(in the rows, 128 means zero)
A single turn carries every row of the set below to another of its rows. Some are shown first; where does it send the rows asked next?
K_607: [100 104 114 138 146 169 136 140 159 150 125  75 150 125 125 141 153 154
 153 133 137 120 142 117 129 105 128 135]
K_861: [106  87 147 127 140 130 139 152 131 152  96 122 133 122 126 120 147 126
 140 117 144 128 138 142 148 125 146 147]
K_781: [ 95 109 107 119 142 143 124 122 145 160 110 102 164 119 137  95 143 142
 115 158 129 111 114 123 138 128 125 126]
K_966: [102 104 102 140 111 153 129 145 161 149 116 102 158 121 154 130 163 144
 124 149 113 118 124 134 129 125 123 119]
K_573: [ 92 111  98 142 125 157 132 158 127 137 106 100 126 143 148 141 131 133
 119 151 116 116 155 125 165 113 159 143]
K_735: [112 101 100 143 157 138 134 149 178 158 111  74 146 123 115 121 152 135
 124 118 122 113 138 135 139 125 136 138]
K_128: [ 97 101 134 132 156 123 118 141 133 150  94  95 149 134 109 128 126 126
 141 123 141 118 115 125 164 121 129 144]
K_580: [ 94  80  85 137 142 135 143 145 166 147 110  92 151 112 123 121 142 147
 111 149 142 132 121 149 144 111 144 146]
K_698: [ 78 113 109 135 144 146 121 139 125 139 102  78 141 149 128 137 119 131
 138 137 117 111 131 108 170 119 142 144]
K_912: [104 106 107 125 150 153 148 142 148 164 108  99 128 123 135 126 143 147
 129 152 144  98 139 111 141  84 128 126]
K_972: [ 87  90  90 139 181 135 124 133 126 157 101 116 148 128 126 131 128 114
 132 157 103 126 143 122 136 117 137 130]
K_147: [108  81 144 132 144 131 131 151 137 149 102 125 144 122 118 130 144 124
 136 126 146 134 132 148 145 120 146 158]
K_208: [ 91 101 100 129 127 155 128 128 156 149 110  92 161 125 143 106 152 144
 119 144  92 115 111 122 136 131 134 128]
K_839: [113 101 117 119 127 133 130 135 162 163 118 111 150 125 156 128 164 133
 134 142 123 112 138 130 126 128 118 120]
K_296: [ 97  95 120 113 142 138 129 116 148 159 120 109 162 122 146 115 153 142
 139 154 139 121 131 124 126 134 122 128]
K_615: [119  92  96 151 160 165 114 153 144 153 114 125 146 121 129 127 132 112
 132 129 101 134 141 143 150 110 131 115]
K_975: [ 83 118 108 139 144 131 119 147 128 133  93  80 145 138 132 131 130 124
 133 140 120 112 126 110 178 124 144 146]
K_497: [110  82 120 135 131 146 142 159 137 144 106 126 123 133 147 132 150 124
 125 133 121 129 163 141 144 121 165 153]
K_452: [ 91  95 103 140 166 145 125 130 126 161  85 125 152 122 125 150 130 117
 136 151 126 131 145 130 139 108 117 118]
K_767: [108  96 127 137 127 151 142 169 130 142 110 120 126 132 147 126 154 131
 129 138 130 128 159 149 154 125 158 148]
K_946: [ 88  72  95 113 153 140 161 120 156 154 111 100 129 124 139 115 146 147
 125 142 121 114 134 121 142 101 143 147]
K_399: [107  88 109 141 156 166 124 130 139 154 100 125 148 125 125 148 136 119
 147 123 112 138 150 136 140 107 118 116]
K_585: [ 93  85  87 153 168 156 115 150 131 149 121 115 156 124 130 125 127 120
 129 155 101 142 135 138 142 115 144 129]
K_961: [ 92 109 102 141 131 154 131 158 129 127 110  91 130 145 149 134 146 129
 129 145 111 118 155 125 169 125 157 148]
K_517: [ 85  98 136 130 145 123 127 140 124 145  89  97 151 122 119 125 131 125
 148 121 141 128 117 119 166 120 135 152]

K_128 moves to K_698
K_961 moves to K_767
K_972 moves to K_585
And these:
K_735 moves to K_607
K_839 moves to K_296

A single turn carries every row of the set below to another of its rows. Some are shown first; where does it send the rows asked next?
K_142: [113 118 118 115 137 157 138 138 129  84 113 144 139 114 128 137 137 116
 132 128 116 112 141 118 135 133 117 135 111 127 110 127 120 123 107 106
 139 125 135 144 127 130 123 132]
K_467: [135 124 161 140 124 140 129 147 122 105  95 118 126 135 135 133 110 140
 133 124 105 132 118 127 138 104  95 118 140 125 133  96 105  90 131 104
 145 158 146 124 138 128 140 107]
K_193: [143 124 170 155 128 136 137 150 127 116 101 124 122 135 143 138 116 146
 133 123 106 141 127 126 131 113 103 115 141 132 135  96 104 109 130 106
 140 151 138 119 132 135 135 104]
K_884: [124 108 124 133 154 132 142 130 111 118 112 126 148 135 133 129 155 108
 151 159 133 121 118 124 122 117 113 129 116 128 120 146 128 121 130 122
 146 134 151 108 135 120 130 140]
K_154: [118 119 132 125 148 145 109 117 143 114 114 117 128 134 131 140 143 158
 101 131 127 138 119 134 137 129 118 135 109 137 121  88 121  82 113 112
 140 139 140 140 141 111 140 125]
K_386: [103 143 153 126 147 144 118 123  83 131  76 124 135 132 148 149 150 154
 141 129 122 124 112 134 142 124 118 123 139 108 138 112 129 114 137 115
 133 116 137 150 136 115 107 119]
K_421: [134 105 130 126 161 128 143 127 112 122 105 132 137 134 126 124 152 120
 150 162 137 123 113 122 127 114 112 123 112 122 119 142 123 123 129 120
 143 147 142 106 116 127 119 143]
K_190: [121 116 133 120 140 161 146 128 131  96 122 146 127 113 129 136 136 115
 136 127 125 115 137 122 131 141 123 133  99 127 108 123 125 116 106 109
 138 129 135 148 127 132 121 129]
K_92: [119 108 146 120 134 122 147 118 136 120 111 139 143 134 128 135 152 155
 158 119 100 135  97 119 141 125 109 107 138 110 122 113 121 142 140 123
 149 141 125 103 138 139 134 103]
K_396: [133 107 130 129 159 140 149 119 116 125 111 134 138 133 125 134 162 129
 152 163 135 122 117 122 126 118 120 125 116 126 126 140 128 128 128 116
 136 144 145 103 127 130 128 141]
K_139: [110 118 123 107 149 145 149 116 115 110 120 137 124 159 144 141 126 122
 127  95 140 128 102 125 158 126 142 128 136 122 133 125 119  92 143 124
 148 129 139 113 105 119 129 132]
K_561: [113 127 133  99 142 150 151 105 117 108 111 133 123 150 146 146 132 120
 127  98 147 140 106 131 153 110 131 125 137 119 141 118 125  90 144 121
 148 131 139 111 114 118 131 138]
K_588: [113 128 132 119 147 146 139 123  98 121  90 138 125 159 156 137 145 139
 150 113 125 126 107 123 149 127 138 142 157 107 139 125 122 104 133 105
 144 139 149 138 104 115 118 125]
K_673: [121 129 153 118 149 131 134 123 109 101 115 130 130 139 142 157 118 112
 126 107 153 129  99 151 143 123 112  92 115 129 132 116 124  88 140 136
 145 125 126 118 130 122 123 139]
K_472: [111 108 139 114 134 115 130 131 141 110 113 133 151 134 127 143 147 156
 149 123  97 129 107 123 143 122 104 111 139 114 122 114 120 137 136 124
 152 131 118  96 132 145 133 105]
K_755: [121 127 136 126 147 137 118 120 141 109 119 118 130 130 122 139 146 152
 100 125 116 146 126 140 131 131 111 140 108 140 111  90 116  78 128 121
 143 142 137 141 136 121 135 126]
K_763: [133 115 125 128 157 128 137 136 125 121 105 128 148 142 122 127 160 130
 147 169 132 120 120 120 123 116 108 124 124 124 127 139 123 129 129 117
 133 135 146 105 128 131 127 144]
K_622: [113 140 157 130 146 134 119 129  95 112  93 129 131 129 148 146 124 140
 132 121 138 116 108 143 138 131 110  87 115 115 123 107 126 108 143 136
 144 102 131 129 155 116 111 121]
K_314: [117 142 154 131 147 138 115 134  99 110  80 135 133 133 144 146 116 133
 130 114 135 115 107 146 138 141 120  87 120 119 124 106 119 107 136 126
 141 102 137 134 141 125 107 128]
K_816: [115 136 149 138 148 129 122 141 102 117  85 136 131 129 137 143 120 136
 126 120 133 115 103 146 138 140 121  86 123 122 117 105 119 103 139 136
 140 103 132 137 148 122 107 119]
K_447: [106 139 135 128 151 135 121 129  92 134  67 131 132 136 145 148 146 161
 142 126 115 123 106 131 140 130 131 119 145 109 126 112 118 110 138 120
 138 117 145 144 137 118 105 115]
K_993: [118 105 136 127 155 139 146 123 118 118 103 116 143 146 123 127 151 125
 152 174 141 123 112 124 130 113 113 124 121 112 123 136 137 120 133 121
 137 142 147 106 132 125 124 134]
K_202: [115 130 136 122 146 145 143 120  91 120  91 133 131 154 156 138 140 142
 146 114 129 127 111 128 149 124 133 143 156 116 150 123 121 106 140 104
 153 125 148 137 104 112 124 125]
K_251: [105 110 130 122 138 162 138 128 128  85 114 135 138 118 126 132 131 113
 135 129 125 118 131 125 144 133 123 131 105 119 111 125 139 116 100 106
 133 131 131 150 134 124 119 131]
K_638: [132 126 158 148 124 140 126 154 125 108  94 124 133 137 147 131 117 140
 130 111 100 143 125 125 137 110 102 123 149 125 132 109 107 108 134 106
 155 150 147 109 140 142 137 112]
K_656: [108 115 139 116 133 118 136 120 134 121 109 128 155 135 131 138 157 145
 156 120 106 138  96 128 143 127 104 118 137 115 112 124 124 129 142 128
 157 137 133  93 135 141 143 111]
K_520: [122 120 144 118 160 130 130 124 115 109 104 132 131 143 136 153 120 114
 119 110 149 126  96 149 138 128 127  94 116 137 138 115 124  88 144 135
 143 118 131 115 124 117 119 144]
K_967: [111 132 139 114 140 150 137 115 100 114  95 141 126 153 159 130 149 141
 144 111 131 133 107 129 150 119 131 146 156 107 151 117 126 109 134 104
 148 132 139 143 121 111 122 127]
K_696: [112 116 125 123 135 161 132 121 124  81 119 143 130 119 128 121 130 116
 131 128 122 119 137 125 142 132 129 139 101 123 108 123 128 116 111 109
 138 135 129 140 131 130 122 139]
K_185: [125 111 131 129 158 130 134 123 112 121 110 126 144 144 123 121 157 121
 155 161 131 126 113 120 128 113 119 131 117 121 125 135 138 131 128 118
 129 153 143 109 128 120 126 140]
K_360: [100 115 145 114 132 123 138 125 133 117 103 129 144 134 133 135 142 153
 160 129  99 139 105 120 140 119 109 112 137 110 115 109 139 135 143 130
 148 145 127  98 133 136 135  97]
K_599: [121 123 140 129 156 131 134 131 111 109 113 129 129 143 132 154 115 113
 115 110 148 123  96 148 147 128 125  99 118 138 127 119 120  83 144 136
 139 120 127 114 121 125 121 136]
K_15: [118 107 137 109 139 115 138 118 132 124 104 136 142 134 126 127 149 153
 151 120 102 136  98 118 146 118 111 112 138 110 115 111 125 135 142 125
 154 143 127  97 127 140 133 103]
K_968: [142 122 161 144 131 134 132 158 123 115  92 125 125 133 146 124 116 144
 128 116 102 139 123 124 138 112 101 116 143 132 131  93 116 108 127 105
 151 153 139 125 125 135 135 103]
K_609: [109 142 145 124 151 138 117 118  90 130  74 126 143 139 144 150 145 162
 141 117 118 123 104 132 143 135 121 121 140 110 130 110 118 114 140 118
 143 112 146 148 128 118 111 118]
K_733: [143 122 153 140 131 128 133 161 128 106 105 118 132 142 138 134 115 136
 126 124 102 133 136 118 131 104  98 115 142 133 138 100 104 106 133 108
 144 147 144 120 133 133 132 110]
K_240: [106 104 146 111 130 124 136 119 133 107 110 127 143 140 130 142 141 154
 157 131 106 129  90 128 145 122 101 114 138 102 117 107 124 128 142 126
 161 146 127 102 138 137 136  98]
K_945: [123 118 141 130 148 135 101 133 141 121 112 116 129 141 135 143 152 147
  98 117 110 146 128 134 126 131 115 145 117 141 126  93 114  87 123 116
 142 136 143 140 145 117 128 129]
K_753: [134 129 160 149 130 130 137 157 121 101 102 124 130 132 141 132 113 146
 133 124 102 140 124 133 127 109  96 118 139 128 131  96 118  98 135 113
 155 159 145 123 141 126 134 106]
K_164: [110 113 130 120 142 157 143 131 128  92 116 143 129 116 133 126 134 118
 127 127 120 116 139 121 135 142 119 133  96 121 100 120 123 117 112 115
 146 127 131 145 124 125 111 134]
K_653: [121 117 137 132 157 138 119 132 137 123 110 117 127 130 133 141 149 158
  93 126 114 145 128 129 130 134 110 135 107 143 119  87 119  88 123 120
 145 136 137 141 125 115 127 123]
K_832: [127 115 138 133 151 143 119 123 141 118 124 122 122 128 130 154 143 158
  99 121 118 141 127 127 122 131 114 139 107 143 122  86 113  92 123 121
 146 134 139 139 139 115 129 118]
K_167: [101 113 129 118 135 154 125 131 128  95 113 135 132 114 137 135 140 107
 131 124 113 119 143 127 133 141 128 139 102 130 106 122 129 111 108 115
 140 119 132 143 135 128 119 127]
K_107: [107 120 132 101 144 141 152 112 120 108 113 136 128 153 143 142 128 117
 133  92 138 128 103 132 153 126 139 124 139 125 144 123 125  92 147 121
 148 119 135 117 103 119 127 130]
K_791: [122 120 123 120 151 131 116 131 149 111 124 118 133 136 133 150 154 154
 101 132 118 140 132 128 124 131 111 139 116 145 118  88 110  92 119 117
 145 130 138 138 129 117 137 125]

K_653 moves to K_421
K_190 moves to K_92
K_240 moves to K_154
And these:
K_447 moves to K_599
K_472 moves to K_791
K_622 moves to K_561
K_656 moves to K_945
K_696 moves to K_360
K_202 moves to K_314

A single turn carries every row of the set below to another of its rows. Some are shown first; where does it send the rows asked next?
K_686: [112 116 112 139 104 122 149 112 122 123 131 144 133 145 124 147 127 112
 133 133]
K_463: [127 124 132  84 122 127 115 131 124 128 130 125 139 117 132 124 116 109
  98 122]
K_357: [129 136 120 119 126 122 130 126 125 119 137 137 134 135 133 139  86 149
 109 130]
K_98: [136  92 129 130 140 123 127 131 123 116 127 132 138 122 125 124 153 121
 160 118]
K_157: [111  92 119 154 130 117 142 146 117 120 118 127 131 133 130 128 131 131
 133 112]
K_295: [127  83 132 155 134 120 128 139 122 129 121 134 133 136 129 117 125 114
 124 109]
K_637: [135 130 127 123 125 122 124 121 126 121 141 140 141 137 131 134  85 142
 108 128]
K_64: [141 133 137 155 143 139 134 124 123 122 110 132 138 120 125 122 149 127
 114 134]
K_200: [140 152 142  89 124 130 118 124 124 129 116 137 140 134 132 114 116 119
 126 116]
K_868: [136 123 130 115 130 121 118 121 124 124 138 134 141 132 131 123  80 139
 104 130]
K_958: [137  98 127 130 140 120 129 132 124 115 129 136 138 126 125 133 153 127
 162 118]
K_476: [119  97 121 161 130 119 141 143 123 120 120 138 131 143 128 137 131 127
 135 112]
K_415: [141 131 133  96 121 129 115 128 128 131 136 143 143 132 132 137 116 106
 101 122]
K_991: [129 157 133  91 122 129 130 132 122 120 112 134 136 130 132 120 117 131
 131 116]
K_391: [142 126 138 155 142 139 129 123 123 121 112 130 140 116 125 118 149 123
 113 135]
K_764: [139 133 136 156 139 139 136 125 122 116 110 130 139 115 125 121 149 129
 115 135]
K_766: [ 97 112 109 129 104 119 152 121 116 119 126 123 134 128 127 131 128 123
 133 134]
K_465: [125 132 121 114 126 121 131 129 121 115 132 127 136 129 133 129  85 150
 110 130]
K_694: [142 156 139  96 123 132 122 124 126 126 116 144 139 139 131 121 115 121
 127 116]
K_68: [137 129 136 154 144 137 134 125 122 120 111 126 137 113 125 115 151 125
 111 134]
K_964: [142  94 132 131 141 121 125 129 123 118 128 136 140 125 126 127 148 121
 160 116]
K_682: [120  90 131 126 111 124 129 108 124 135 131 128 137 130 124 112 118  95
 122 132]
K_257: [133 142 121 103 115 128 127 130 126 123 135 147 138 139 133 154 120 115
 108 123]
K_685: [118 133 120  84 118 126 129 141 117 118 125 120 134 115 131 132 117 124
 105 125]
K_326: [136 131 133 154 143 139 134 127 122 118 111 127 136 113 126 118 149 129
 115 136]
K_413: [129  91 127 161 134 118 134 137 126 127 126 143 135 145 129 131 128 116
 129 110]
K_605: [119 145 114  96 114 125 136 139 122 116 128 134 135 126 132 152 124 127
 109 122]
K_446: [124 106 126 138 106 122 133 105 126 135 136 148 138 145 123 131 121  96
 125 133]
K_309: [101  95 120 119 107 122 140 119 114 124 124 115 131 118 126 110 124 112
 126 132]
K_579: [140  97 127 132 139 121 129 129 124 118 130 138 139 127 124 131 152 124
 160 115]
K_150: [134 153 135  87 123 130 123 128 122 124 112 130 137 127 131 115 115 124
 129 116]
K_269: [137 162 132  97 122 130 127 127 123 123 115 140 139 136 130 128 118 128
 130 117]
K_901: [114  83 127 149 135 117 134 144 119 126 116 122 130 127 127 115 131 127
 126 110]
K_267: [129 122 125 113 128 120 123 125 123 120 136 125 138 124 131 120  83 144
 104 129]
K_718: [135  96 126 126 138 119 130 132 122 113 125 134 137 123 127 129 153 126
 161 117]

K_637 moves to K_868
K_157 moves to K_476
And these:
K_269 moves to K_694
K_415 moves to K_463
K_686 moves to K_446

